In the rows, zero is written as 128.
Each path below is one point turned by a fixed rotation once a step. After each direction that follows a path, write how fast that rotation turns it, in deg/step (0 if it stays still).
Each turn is a multiple of 5 degrees from 10 to 175, or 0.
Each row of a path follows its step; steps can be skipped.

step 0: [129 137 137 128 128 137 131 127 125 129 131 129 128 128 129 121 128 120
 136 115 119 131 134 119 134 119 121 130 130]
step 1: [137 129 135 124 128 132 135 129 134 133 126 130 119 127 136 123 130 123
 134 115 128 131 127 127 114 116 127 126 130]
step 2: [127 125 125 123 127 138 127 132 127 130 132 127 117 121 131 117 129 121
 128 121 122 138 126 130 127 119 132 133 142]
step 3: [123 138 132 116 122 131 130 129 135 139 131 120 120 124 138 126 122 121
 128 130 125 128 128 133 123 125 132 135 133]
step 4: [120 122 128 115 120 130 129 124 127 132 126 124 117 121 133 124 128 121
 120 123 138 129 125 136 130 128 121 136 129]
step 5: [125 126 135 122 112 127 136 127 118 132 126 121 127 126 134 131 122 121
 126 132 129 126 134 128 137 122 124 137 131]
step 6: [132 129 133 123 124 136 139 126 125 138 122 130 124 129 132 132 117 125
 129 125 137 129 127 130 138 122 116 127 121]
step 7: [134 119 130 122 130 134 135 131 123 130 123 129 128 124 131 136 134 123
 134 120 123 133 135 124 138 118 119 136 126]
step 8: [134 132 138 126 134 136 131 119 122 135 133 127 127 123 137 130 122 126
 136 116 119 129 127 122 129 117 129 128 126]
step 9: [138 122 136 119 133 138 131 127 135 127 130 135 127 124 138 123 128 123
 133 120 126 134 126 131 122 128 126 137 134]
Directions:
[127 128 124 129 124 129 128 125 125 131 126 128 133 129 130 130 129 130
 126 130 127 129 127 134 129 125 126 130 124] : 40
[126 126 127 124 130 128 125 125 130 128 131 126 129 125 133 128 126 129
 127 130 126 129 126 131 125 132 132 131 130] : 55

step 0: [128 132 135 137 141 125 130 135 134 111 131 118 115 124 126 129 128 123
 128 126 127 124 130 126 127 131 132 133 131]
step 1: [121 133 135 127 124 127 121 120 132 126 133 110 135 127 130 126 131 117
 118 130 129 132 128 121 123 132 121 136 127]
step 2: [131 126 123 130 132 132 131 136 137 136 123 114 131 141 135 130 124 127
 120 141 123 130 126 126 125 124 133 125 120]
step 3: [133 137 120 133 129 133 139 128 129 129 139 124 127 121 133 137 135 127
 126 127 114 122 129 121 130 131 127 117 127]
step 4: [131 136 128 123 129 123 125 136 132 134 137 124 121 127 121 126 135 126
 130 122 123 125 130 116 130 117 135 140 131]
step 5: [131 127 128 129 126 121 133 129 127 127 123 118 128 128 139 127 124 123
 129 118 127 142 136 119 137 135 131 137 123]
step 6: [122 117 117 129 116 130 123 126 130 134 124 123 131 122 130 140 130 126
 121 127 121 132 129 127 131 117 129 128 119]
step 7: [123 128 119 137 130 133 145 127 137 137 130 142 121 128 127 127 125 122
 123 124 127 125 134 126 129 121 133 129 128]
step 8: [119 133 133 136 129 127 126 128 122 118 133 135 118 133 126 141 132 124
 125 115 124 131 129 124 130 129 138 132 135]
step 9: [119 127 126 127 121 124 119 128 128 119 129 125 123 134 135 120 131 117
 126 126 138 134 140 123 123 120 124 135 124]
Directions:
[128 123 123 129 127 128 129 128 129 128 126 127 127 126 129 126 128 128
 128 129 125 122 130 128 127 128 130 124 135] : 95
[129 127 130 130 130 128 130 130 127 125 125 127 125 128 131 134 126 128
 130 126 125 129 126 129 131 135 128 125 129] : 140
[128 127 127 128 128 127 132 123 128 129 134 129 124 131 128 131 128 132
 131 129 129 127 125 127 126 127 131 126 127] : 85

step 0: [111 131 142 133 128 130 139 123 133 130 119 123 128 124 125 133 121 120
 130 127 120 133 134 134 118 128 127 130 128]
step 1: [131 118 138 130 127 127 137 125 125 135 119 124 135 127 120 125 119 121
 123 134 129 130 142 131 116 127 127 132 131]
step 2: [128 119 141 131 116 124 133 125 122 123 122 128 128 135 133 120 118 128
 124 120 123 133 140 133 124 136 119 129 126]
step 3: [132 129 135 139 127 137 134 118 130 127 123 127 130 142 136 119 121 126
 122 132 137 128 133 128 124 140 124 130 121]
step 4: [120 132 139 129 135 136 131 113 126 119 116 126 124 132 136 121 123 124
 136 127 128 122 133 131 127 134 127 134 127]
step 5: [130 121 129 134 137 137 129 119 118 120 113 130 124 131 123 134 123 116
 127 129 131 120 131 132 119 133 126 129 132]
step 6: [138 124 134 130 129 125 133 123 121 116 111 130 119 128 120 132 125 124
 129 120 122 131 133 130 133 133 121 136 118]
step 7: [135 139 129 136 127 128 130 119 131 129 117 136 123 128 125 130 127 115
 118 123 131 131 133 131 128 133 117 127 116]
step 8: [122 143 140 137 128 134 136 123 131 132 118 125 121 124 126 126 125 115
 132 126 122 135 127 126 130 131 122 131 125]
step 9: [126 130 137 128 128 133 135 126 122 142 115 124 126 121 124 129 123 112
 126 128 137 130 133 135 120 124 125 133 133]
Directions:
[128 126 129 126 124 131 132 128 129 129 135 126 131 128 130 127 123 125
 130 126 130 130 130 129 128 125 127 128 129] : 40
[133 125 130 125 128 129 129 128 125 126 129 128 129 129 124 126 133 127
 125 126 126 131 126 134 127 128 130 127 129] : 85

step 0: [127 125 129 139 134 116 123 127 134 129 131 128 117 124 122 135 118 135
 131 138 118 132 116 138 125 136 135 133 127]
step 1: [134 131 133 142 123 117 123 126 133 136 130 117 114 123 127 130 129 135
 122 129 123 122 118 136 125 132 133 130 132]
step 2: [140 129 134 135 125 124 128 136 129 140 123 111 115 126 128 133 136 129
 126 129 136 124 123 134 123 136 121 126 131]
step 3: [140 131 128 125 134 123 132 136 127 137 120 120 123 123 128 137 128 125
 133 138 137 128 131 137 130 145 125 124 121]
step 4: [135 132 124 130 125 121 130 125 121 124 120 129 122 116 132 131 127 127
 130 143 129 128 134 137 133 145 137 124 120]
step 5: [133 129 129 139 116 127 127 125 118 117 121 129 117 115 130 125 132 132
 129 141 128 133 130 127 119 136 132 125 127]
step 6: [135 129 137 137 125 128 129 134 127 121 123 128 121 123 119 128 132 135
 134 140 129 142 121 123 112 132 126 122 131]
step 7: [135 134 139 133 133 114 131 132 135 127 127 129 132 129 117 135 132 130
 131 139 126 141 118 133 120 132 135 123 132]
step 8: [128 131 130 135 124 107 127 123 129 128 125 121 134 128 126 135 136 124
 120 136 127 132 120 143 123 132 135 129 133]
step 9: [127 125 120 136 119 120 119 124 123 131 123 115 129 130 131 138 132 127
 123 135 131 127 121 139 114 136 121 130 130]
Directions:
[129 130 126 129 128 126 128 124 126 127 127 127 125 130 129 126 133 129
 123 127 125 127 132 128 128 127 134 132 129] : 100

step 0: [122 135 135 139 113 122 122 129 126 125 133 120 129 126 132 135 130 137
 124 125 122 136 119 130 129 135 131 141 132]
step 1: [120 132 115 120 127 129 132 119 126 123 130 125 115 129 129 125 139 126
 122 122 123 124 124 122 128 135 128 122 141]
step 2: [127 120 136 126 121 125 134 133 126 122 131 130 128 121 128 114 138 125
 127 132 127 129 119 146 136 133 127 124 125]
step 3: [130 133 127 129 137 132 139 123 132 127 121 125 133 138 115 120 137 125
 132 122 119 122 133 136 126 124 138 135 131]
step 4: [125 135 142 130 136 125 126 137 124 136 116 133 125 132 121 123 130 135
 133 136 133 135 125 131 119 135 118 123 130]
step 5: [122 129 132 131 129 128 125 135 128 142 123 116 130 139 139 130 126 120
 124 118 118 132 135 131 130 120 125 123 134]
step 6: [124 145 130 116 132 121 123 127 128 125 127 119 129 117 138 125 130 130
 130 129 124 130 122 123 125 124 117 132 122]
step 7: [129 143 121 131 115 136 125 134 127 122 136 122 124 133 133 136 131 130
 122 130 126 129 128 144 131 132 132 132 132]
step 8: [134 125 128 122 127 127 117 111 133 118 122 130 124 132 129 123 141 129
 124 124 123 128 116 127 130 138 126 128 135]
step 9: [131 120 134 132 118 125 140 131 116 128 132 122 121 126 116 122 131 121
 124 134 117 131 123 136 124 132 127 132 132]
Directions:
[126 133 126 126 128 133 130 129 124 131 128 131 125 128 128 127 127 132
 128 131 130 126 131 127 126 132 129 131 130] : 120
[127 132 131 129 130 130 127 130 128 130 132 127 130 128 133 132 128 126
 132 125 131 131 126 125 128 125 126 129 131] : 55

step 0: [119 119 129 134 130 133 134 130 135 112 136 124 134 131 132 124 136 135
 121 126 123 140 120 138 129 118 131 129 119]
step 1: [133 120 131 135 120 128 127 139 126 119 124 128 125 133 120 118 135 130
 133 124 119 141 126 129 138 112 135 121 125]
step 2: [129 131 132 143 121 133 134 131 134 116 133 129 121 118 125 125 132 130
 135 135 135 141 119 127 125 121 130 114 127]
step 3: [127 126 124 128 122 125 136 122 129 115 138 129 138 129 123 125 129 133
 134 138 119 135 110 139 134 122 130 123 123]
step 4: [134 125 126 127 112 121 132 131 121 118 127 125 125 131 117 133 134 133
 137 135 120 140 129 121 141 128 130 118 130]
step 5: [136 133 126 136 119 131 138 127 131 116 130 128 132 125 130 128 130 142
 130 140 144 134 124 127 135 137 128 116 130]
step 6: [128 137 123 123 118 124 140 130 120 115 125 121 141 137 133 131 130 140
 127 135 125 129 123 140 135 125 122 125 125]
step 7: [129 125 130 127 115 126 135 135 119 112 124 125 126 130 132 131 129 143
 116 127 124 136 136 117 137 128 127 125 132]
step 8: [134 129 133 135 125 129 136 130 134 113 120 127 129 130 139 116 125 139
 120 130 143 138 130 135 132 127 124 130 125]
step 9: [118 131 135 133 123 130 137 132 124 115 123 125 132 134 141 130 129 134
 129 122 119 138 130 144 131 116 131 126 123]
Directions:
[131 127 128 130 128 129 124 130 129 129 125 132 127 131 127 124 127 131
 132 128 133 131 131 125 127 129 126 127 131] : 115
[129 127 123 126 129 128 129 133 126 128 126 125 130 129 131 128 131 129
 122 130 130 128 132 129 126 131 126 127 130] : 40
[128 126 127 126 128 129 125 127 134 129 131 127 131 129 129 124 125 131
 124 131 132 127 124 127 129 128 132 129 127] : 140

step 0: [127 125 128 139 124 134 125 120 130 121 127 138 130 132 123 134 117 125
 146 120 131 118 134 123 115 131 124 129 125]
step 1: [128 122 117 127 138 141 120 133 128 122 124 133 133 122 138 123 124 122
 136 127 123 122 126 116 121 142 132 130 127]
step 2: [127 140 132 131 139 140 117 124 135 132 134 134 124 137 127 130 118 132
 135 126 126 120 118 128 116 135 135 124 127]
step 3: [121 134 121 137 128 138 116 128 122 128 131 141 137 117 125 128 112 130
 135 123 120 126 130 127 123 125 126 138 129]
step 4: [124 135 122 128 141 138 129 132 128 125 123 132 124 132 127 115 117 134
 135 122 134 129 134 119 117 137 122 134 123]
step 5: [130 133 136 124 142 128 114 123 125 124 129 131 134 126 122 128 123 125
 145 118 120 124 125 125 124 132 124 126 115]
step 6: [119 130 120 129 134 147 117 121 127 135 121 128 129 123 126 133 117 126
 130 129 126 126 135 115 123 126 123 121 125]
step 7: [129 138 127 131 137 138 130 134 135 125 138 130 126 125 130 125 114 119
 137 134 130 116 134 127 124 130 124 131 115]
step 8: [124 133 131 121 141 139 120 123 113 129 140 137 135 123 129 128 126 132
 123 122 126 122 130 122 125 138 127 133 117]
step 9: [128 145 114 127 133 140 123 125 126 129 129 128 120 128 117 139 125 135
 139 122 130 125 131 123 128 128 124 133 119]
Directions:
[128 132 125 130 130 127 132 130 129 126 129 122 127 132 133 127 125 128
 128 128 125 130 126 130 128 130 126 125 127] : 135
[128 133 128 127 127 126 128 127 125 129 125 127 127 128 124 123 127 132
 130 127 127 132 126 130 130 129 129 133 130] : 60
[129 130 130 126 129 129 123 128 131 130 129 125 129 128 126 133 131 132
 126 124 124 131 125 127 127 127 131 126 127] : 110
[129 127 127 129 129 126 126 132 128 125 129 128 131 123 128 128 129 124
 132 128 123 127 127 132 132 126 128 131 126] : 160

step 0: [132 124 124 131 122 127 129 121 136 124 120 120 119 137 137 118 129 119
 117 120 122 131 123 129 122 118 132 131 123]
step 1: [124 128 118 129 129 129 138 128 120 125 119 130 130 131 139 123 125 125
 137 129 127 129 129 133 122 107 133 119 129]
step 2: [129 131 131 137 118 129 136 122 128 120 122 124 131 128 135 128 135 125
 122 127 127 130 138 113 126 114 137 135 129]
step 3: [117 128 122 124 120 125 133 128 131 122 127 124 129 127 120 141 129 127
 131 128 127 141 132 124 119 111 125 119 129]
step 4: [126 136 128 125 120 130 134 130 123 125 123 117 133 129 125 141 130 138
 129 127 142 124 129 119 133 123 141 130 135]
step 5: [119 126 126 115 119 127 123 132 131 122 119 125 120 128 118 132 127 130
 123 116 136 141 130 123 122 131 127 136 131]
step 6: [131 139 123 113 134 134 124 134 128 132 119 114 129 133 127 132 130 129
 132 122 138 131 122 137 128 126 138 127 124]
step 7: [131 126 125 119 125 135 127 137 121 126 110 125 126 129 133 117 130 118
 119 123 136 129 134 126 124 135 129 134 130]
step 8: [125 131 125 122 142 136 120 130 134 120 125 124 124 131 133 121 139 114
 127 129 130 133 133 132 121 119 133 123 123]
step 9: [134 125 122 133 118 137 133 132 120 126 125 119 126 126 136 127 135 109
 125 134 134 121 128 127 126 123 130 119 132]
Directions:
[128 130 127 123 131 128 127 128 127 128 129 128 129 131 129 124 122 125
 123 126 131 126 128 131 127 131 130 129 124] : 45
[130 132 128 128 130 129 131 130 127 130 123 130 132 127 130 124 130 128
 129 126 123 131 129 131 127 127 127 132 126] : 60

step 0: [126 116 141 132 135 121 127 136 134 132 123 135 127 129 130 122 122 133
 127 131 126 141 125 115 142 121 136 123 137]
step 1: [134 130 137 126 120 134 122 132 133 138 130 109 126 125 138 131 127 126
 122 132 134 129 123 123 129 132 142 113 130]
step 2: [125 119 134 142 118 134 121 124 124 126 137 127 127 143 123 139 126 122
 117 138 126 136 127 128 135 133 123 126 137]
step 3: [130 114 135 130 142 123 122 143 133 131 133 136 120 140 130 130 126 128
 126 134 128 132 118 126 128 128 137 121 116]
step 4: [128 133 136 115 129 125 135 122 129 129 137 130 123 124 134 135 131 133
 118 140 130 137 127 122 133 134 142 114 137]
step 5: [131 127 140 142 124 124 123 128 127 134 125 122 135 127 124 135 125 115
 123 136 124 150 127 121 131 123 124 121 127]
step 6: [123 118 143 131 123 122 125 140 137 135 131 124 122 143 129 131 120 130
 127 127 138 122 121 117 136 124 135 125 133]
step 7: [132 123 131 135 126 140 126 122 128 137 135 129 120 133 141 126 135 127
 114 131 129 136 125 132 134 140 139 114 129]
step 8: [133 119 136 131 133 133 125 133 122 118 136 125 125 133 116 147 129 127
 121 140 126 143 126 126 125 122 132 124 127]
step 9: [117 129 135 126 133 111 120 136 137 134 139 138 125 132 135 130 118 120
 128 135 126 134 127 122 135 127 139 120 128]
Directions:
[126 128 129 129 132 125 129 130 132 127 128 127 124 133 127 123 126 126
 129 128 125 126 129 125 130 125 130 132 127] : 120
[132 131 129 135 125 128 132 127 126 124 126 129 129 129 125 129 127 128
 126 132 127 130 129 129 128 128 129 131 126] : 125
[133 124 128 129 133 128 126 130 126 130 124 127 132 129 126 126 132 129
 128 127 125 131 126 127 127 127 127 130 128] : 145
[126 133 129 129 125 127 126 132 130 130 125 125 133 125 129 129 126 125
 129 126 125 127 125 126 130 129 129 129 133] : 80

step 0: [127 141 121 134 129 134 135 126 122 121 129 132 134 119 128 130 145 138
 135 121 124 136 123 133 132 121 114 130 134]
step 1: [125 139 132 120 130 126 118 142 131 117 135 135 123 135 135 128 121 125
 133 131 134 120 135 143 123 127 132 135 125]
step 2: [133 118 136 116 124 131 142 123 125 133 125 133 131 132 124 117 124 140
 136 135 122 130 124 122 119 135 131 129 117]
step 3: [130 123 117 121 131 134 128 128 122 124 111 127 124 138 133 138 139 125
 123 114 126 134 138 122 133 129 132 125 135]
step 4: [137 139 122 142 123 131 126 129 125 125 133 124 124 133 138 119 118 135
 123 130 128 137 120 141 141 132 120 123 126]
step 5: [133 128 142 119 139 119 126 122 136 110 134 130 132 126 118 119 130 126
 123 123 128 127 135 134 121 129 127 123 122]
step 6: [128 128 122 121 134 132 121 134 128 141 123 130 142 140 119 129 126 129
 140 127 117 139 124 122 120 125 122 131 131]
step 7: [117 137 116 136 120 140 135 123 132 126 124 120 126 132 130 129 129 133
 133 120 132 119 145 134 127 138 132 129 125]
step 8: [131 128 136 131 122 108 126 135 124 130 123 125 112 134 125 125 128 144
 122 126 126 129 122 138 125 126 130 122 125]
step 9: [131 130 128 117 144 136 128 118 131 124 126 138 127 122 124 138 131 138
 124 131 138 134 124 121 124 132 114 124 125]
Directions:
[128 124 130 128 125 128 129 132 129 125 128 129 129 126 122 125 127 133
 124 126 126 125 127 126 129 128 131 127 127] : 120
